Here is a table of points, one per row:
-18 -53 -86   1 -28 -31 -29  34  25  17  21 -49 -38  67 -21  21 -19 -27  38 -27 -34 -14  46  86 -20 -63  37 -47  32 -20  32 -11
  3  -1 -52 -27   4 -14 -13 -11  -3  -2 -34 -23   4  32 -37  16 -11 -33 -27 -74  10  10 -12  49 -21 -51  25  11 -16  48  56 -60
   1   26  -31  -36  111  -15   14    1   52  -12   13   41   31    6   73   -6   20   41  -51   -8  -19   89  -24 -105   24   50  -63   56  -19    1  -10    2
 -24   24  -58  -73  -34 -107   10   53   30  -41   50   -6  -18  -40    0  -13  -21  -69   54  -61   33  -42   66   47  -51   -3   -1  -17  -49  -34  -32    0
-19  -3 -22   6  43  48   4 -19  14   9  20  37 -18   5  47   6 -42  40 -36   0  26  26  59  43  48   5  29  29  -3 -23 -20 -50
 -1  14  53  45  17 -29 -49 -48  52 -11   5  34  -3 -52  14 -12  23 -60  38  67  -2 -17 -40  19  13 -30 -33  33  68  22  37 -44
 -41   25   57    6  -96   60   42   76   30    2  -83  -11 -127   62   70  -38   71   54  -52   12  -55   75   31  -72  -71   47   13  -31  -28  -32  -17  101
 38  23  33  19 -24  20  36  19   5  36  74  21 -19 -82   5 -23  64  23   7  33 -11  42 -59 -45  50  95  -2  34 -15   6 -65 -59
-15   5   4  17  38  -3 -45  45 -42 -51 -56 -36 -44  14  -1  -4 -28  51 -23 -32  15  34 -15 -37  62 -43  14 -27  25  48 -48  -9
  5 -16  53  -7 -44 -48 -60 -32  32  35  -8  -5   7 127   8 -43 -28  25 -39  23   4 -34  23   4 -50  75   4 -44  82 -10  28  77
 16   4 123  52   9 112  -4 -38 -30  34 -54 -16 -16 -42 -35 -13 -13  54 -87  39 -12 -15  -4 -67  82  20  17  36  53  85  41 -97
  11  -50   -4  -29   14  -22  -61   30   -2  -32   53   -8   18  -11  -47  -10  -54    2   43   35   12 -127  -26   38    5  -17    2    9   17   32   63   -6
 20  -3  11  23  22  37 -19 -40 -45 -13 -36 -69  24 -11 -10  45  20  10  11 -31   3   5  15  -4  10 -35 -39 -56  28 -29  46 -21
 -9   8 -23  12   4  34 -16  31   2  27 -28  -1   1 -23  18  50  36  14 -25   1 -22  54  -5  -8  12 -33 -50 -24 -73  -7  32  -3
 68 -35   2  15  19 -20 -10 -26 -38  14  -4 -22  68 -62 -37  55 -23   3  39  15  49 -37 -49 -36  68  37 -16  -1  -4  36  17 -64
  51   76   70  -22   -6   13   -4    3   47   40   24  -42   35   14   13  -55   37   46  -28   45    3   -1  -23  -72   31   53   42   12 -109   11  -72  -33
-17  41  39  48   0  43 -46 -74 -50 -19  -4 -16  20 -43 -16 -28   8   4   1 -13  -8 -29  22 -13  28 -31 -31  38  73  19  -5 -78
 60  41  22  95   5  11 -11   4 -56  18 -50  -1 -55  76  25  48 -26  -6 -81 -24  27 -52  24 -23  11 -11  38  12 -31  15  39 -36
-14  12  50  33  -9  17   4 -57  -4 -31 -17 -30  -4 -15 -17  50 -31 -32  75 -35 -24 -42 -15  34  31   1  35  15  63 -32  -2 -36
 12   4 -16  -4  21   3   8   3  27  43  31  -6  -1 -27 -29 -73 -55 -53  35 -28  62 -26  -1  25  24  -8 -52  12  -3  -9 -71 -46
  33  -67 -127    5   19  -85 -101   49   19   20   17  -31    4   -5  -22   46    2   47  -39  -94   38   37    3   31  -49  -24   28  -29    4  -13   43   61
 -9  30  52 -34   2  14 -20 -22  49  29  -2  -9 -85 -27  19 -41 -15  -9 -83  41 -55 -32  -3 -51 -47  14   6 -11 -35  50  72  24
 22   9  23 -27  39  38   5  12  15  46  57   8  55 -10  40  74 -32 -11  10  28  12 -40   2   9  19 -49 -16 -34  36 -30  24  37
 54  -8  55 -24  -6  68  69  24 -21  12 -33 107 -27 -25  26  11 107  26 -35  52 -55  17  17 -38  50 127 -44  30  -5 -32 -37 -13
  27   -7  -31  -24   -5   80  -21  -35   -8   -5  -10   16   21   -7  -24   -8   18   13  -59   45   67   35  -20  -25   66   25   16   -1    3   62 -127   64
-17  34  15  36 -42 -31  23 -31  -2 -24 -82 -38  17  12  24 -12  23  11 -23 -31   9   8 -31  24 -30  10 -16 -16 -10  -8  35 -17
 28 -39 -53 -42 -26  13 -16 -59 -61 -55   8 -16   8   6  -8  -8 -14 -61 -13  20  25  43  27  14  23 -48   6 -12 -10   5  13 -19
-34 -30 -60 -33  52  -7 -54  34 -17 -48  34   5 -17   0 -34  56  -2  10   4  36  50 -14  76  40 -51  34  -7 -42   3  14  33 -16
-47 -13  -2 -32  10 -58 101   7  39 -36  35  20  43   5 -53  39  27 -67  41   3  25  14  61  68 -12  -5  38  10 -24 -55 -74  54
 11 -38 -18 -43  -2  54 -41  65 -21   8   2  26 -60 -42  37  10 -28   6 -37   6  79  45 -61  13  64  -1  19 -54  59 -40 -12   1
 20  -1 -73 -32  41 -25  72   2 -25  28  23   3   9  66  27 -55  52 -10 -38 -17   0   8   7  61  19 -46   8  -5 -63  14  30  58
  53  -57    9   59  -24  -10  -27  -12  -22  -19  -12   58  -15   93   56   66   17   -3    8 -117    1  115   20   -2  -31  -90   17  -15   48  -51   33   30
-27 -13 -29 -30 -10 -26  35  32  -7  -4  35  15  30   6  14 -14  18  -5 -46  18   6  76  15 -24  10  26   1  23 -43 -28 -85  73
 50  37  22  -4  -3  47  22 -50  -9 -13 -19 -39 -34 -10 -10 -22 -75   2  -1 -18 -12  14 -19  -6   1  47 -50 -58  24  88 -57 -38
 -55  -29  127   65    0   25   21  -30  -23    8  -54   68  -36    5   10  -42   52   -1  -20    0  -54  -70    2 -113   33   47    6   30    7  -38   -2  -59
 46  24  -8  26 -56   3  55  11 -23  -3 -75  32 -25  74  31  73  17  -2  19 -23 -48  47  11 -74   0  34 -23 -12 -63 -91 -44  33
  5 -32 -20 -19 -20 120 -34 -39  41  19 -17 -12 -66  18 -29 -11   9 103 -80  30 -15  27 -44 -78 -68  13  17  -1   8 -11  -9 -29
-37   5 -92  25  27  40  13 -42 -15  37 -42  22 100  13 -46  72 -76 -25 -72 -24 -38  95  -2  35  95 -75 -59 -39  34  28 -75 -15
-25 -14 -68 -27  30  16  -7  39  52 -21  41 -17  34  11  15   4  33  -3  37  41  15 -37 -20 -13  -4  40  13  43 -47 -30 -19  96
 10   2 -61  -6 -18 -44   3 -30 -49   9  66 -57  58  -7 -51  -7  16  35  52   6  46  -1 -61 -37   2 -32 -35  55 -57 -59 -20   9
 46  30   5  52  -9 -79 -38 -48 -11  13 -51 -80 -59 -15  25 -19 -50  23  60 -18 -75 -62   9  39  17 -83  16  53  15  52  90  61
-18 -19 -30  -9 -28 -20   6 -81  26 -30   0  -1  97 -32  25 -57 -51 -45  86 -50   2 -51  51 107  31 -44   9 -62  14  53 -11 -56
-35 -29  79 -40  -3  71 -12 -38  -4 -17  -3 -12 -22 -49 -19 -19  48 -27  24  95 -52 -99 -42 -38 -63  44  34  34  38  21  36  11
-33  34 -28 -13  -7  -7   7  38  22   5 -16 -42  25  26 -39  30  25  56  20 -26  66   8 -19  11   4   7 -59  43 -18   7  43  10
-38  32  24 -29 -61 -49  57  35  58 -52  32 120 -81 -39  23   6   3  52  45  69   4 -16 -32 -38 -47  11   6 -10 -81 -25 -38 115
 20  17 -30  15  23 -21  34  67  17 -22  62   9 103 -86 -57 -35 -14  -7  39  97  27 -77 -32  22 -50  80  18  91  50 -33   2 -25
-38  32  58  -9  -2   8  52  -1 -23  16  23  71  47  -4 -34 -24  -4 -49  52  55  -2  45  41  48 -62  25   0 -68  56 -38 -18 -20
  -2  -33 -119  -35  -16  -12   -9  112   47   22  -32  -23    9  115   48    6  -18    5  -61 -113  -37   73   24  -11  -22  -92   30  -53  -30  -44    3   86
-16 -23  11 -22 -41 -93  28 -16 -23  20  14  -9  52 -10  12  -7 -50 -41  65 -14   2 -17 -43  42 -86 -46  14  26  -5  22 -26 -69
-59  20 109  62 -34 -20  13   6  -6   4   4 -50  36 -13   3   9 -31 -44   9 -10 -29 -84  17  34 -29  -2  -6  15   1 103  75 -78
-15 -29  59  39 -15  13   3  -1  57 -11  41  -7 -78  11  39 -23 107  20  12  22 -53   5 -22 -35 -77  -1  44 -12  23 -18  95  55
 -76    1   -5    8   46  -81    4   24  -50  -26   39   36   38  -60  -38  -32  -66 -113  107  -23   19  -24   10  120    8  -22    3    5   -4  -52   25   46
 30  33 -37 -35  71 -53   6  21 -69  29  -4  34 -18 -16 -28 -41  27  30  22 -24 -24  19  41   3   3   8  -1  28 -20  49 -44   2
There is one direction along which these points spread out most. Take the direction at right angles to it along which they spread out most. Then take the direction at right angles to both along which they spread out most. Go by this last direction. For each point below, how far along it does it lie, from 0 to 99? The average is 50, and the first point in the table lies past the average. One standard deviation of the points above along it is 16.
 68 -35   2  15  19 -20 -10 -26 -38  14  -4 -22  68 -62 -37  55 -23   3  39  15  49 -37 -49 -36  68  37 -16  -1  -4  36  17 -64 55
 46  30   5  52  -9 -79 -38 -48 -11  13 -51 -80 -59 -15  25 -19 -50  23  60 -18 -75 -62   9  39  17 -83  16  53  15  52  90  61 70
-15   5   4  17  38  -3 -45  45 -42 -51 -56 -36 -44  14  -1  -4 -28  51 -23 -32  15  34 -15 -37  62 -43  14 -27  25  48 -48  -9 71
 11 -38 -18 -43  -2  54 -41  65 -21   8   2  26 -60 -42  37  10 -28   6 -37   6  79  45 -61  13  64  -1  19 -54  59 -40 -12   1 55
 -55  -29  127   65    0   25   21  -30  -23    8  -54   68  -36    5   10  -42   52   -1  -20    0  -54  -70    2 -113   33   47    6   30    7  -38   -2  -59 51
 50  37  22  -4  -3  47  22 -50  -9 -13 -19 -39 -34 -10 -10 -22 -75   2  -1 -18 -12  14 -19  -6   1  47 -50 -58  24  88 -57 -38 63
  33  -67 -127    5   19  -85 -101   49   19   20   17  -31    4   -5  -22   46    2   47  -39  -94   38   37    3   31  -49  -24   28  -29    4  -13   43   61 61
 -76    1   -5    8   46  -81    4   24  -50  -26   39   36   38  -60  -38  -32  -66 -113  107  -23   19  -24   10  120    8  -22    3    5   -4  -52   25   46 30
-18 -19 -30  -9 -28 -20   6 -81  26 -30   0  -1  97 -32  25 -57 -51 -45  86 -50   2 -51  51 107  31 -44   9 -62  14  53 -11 -56 55
  27   -7  -31  -24   -5   80  -21  -35   -8   -5  -10   16   21   -7  -24   -8   18   13  -59   45   67   35  -20  -25   66   25   16   -1    3   62 -127   64 48
-15 -29  59  39 -15  13   3  -1  57 -11  41  -7 -78  11  39 -23 107  20  12  22 -53   5 -22 -35 -77  -1  44 -12  23 -18  95  55 44
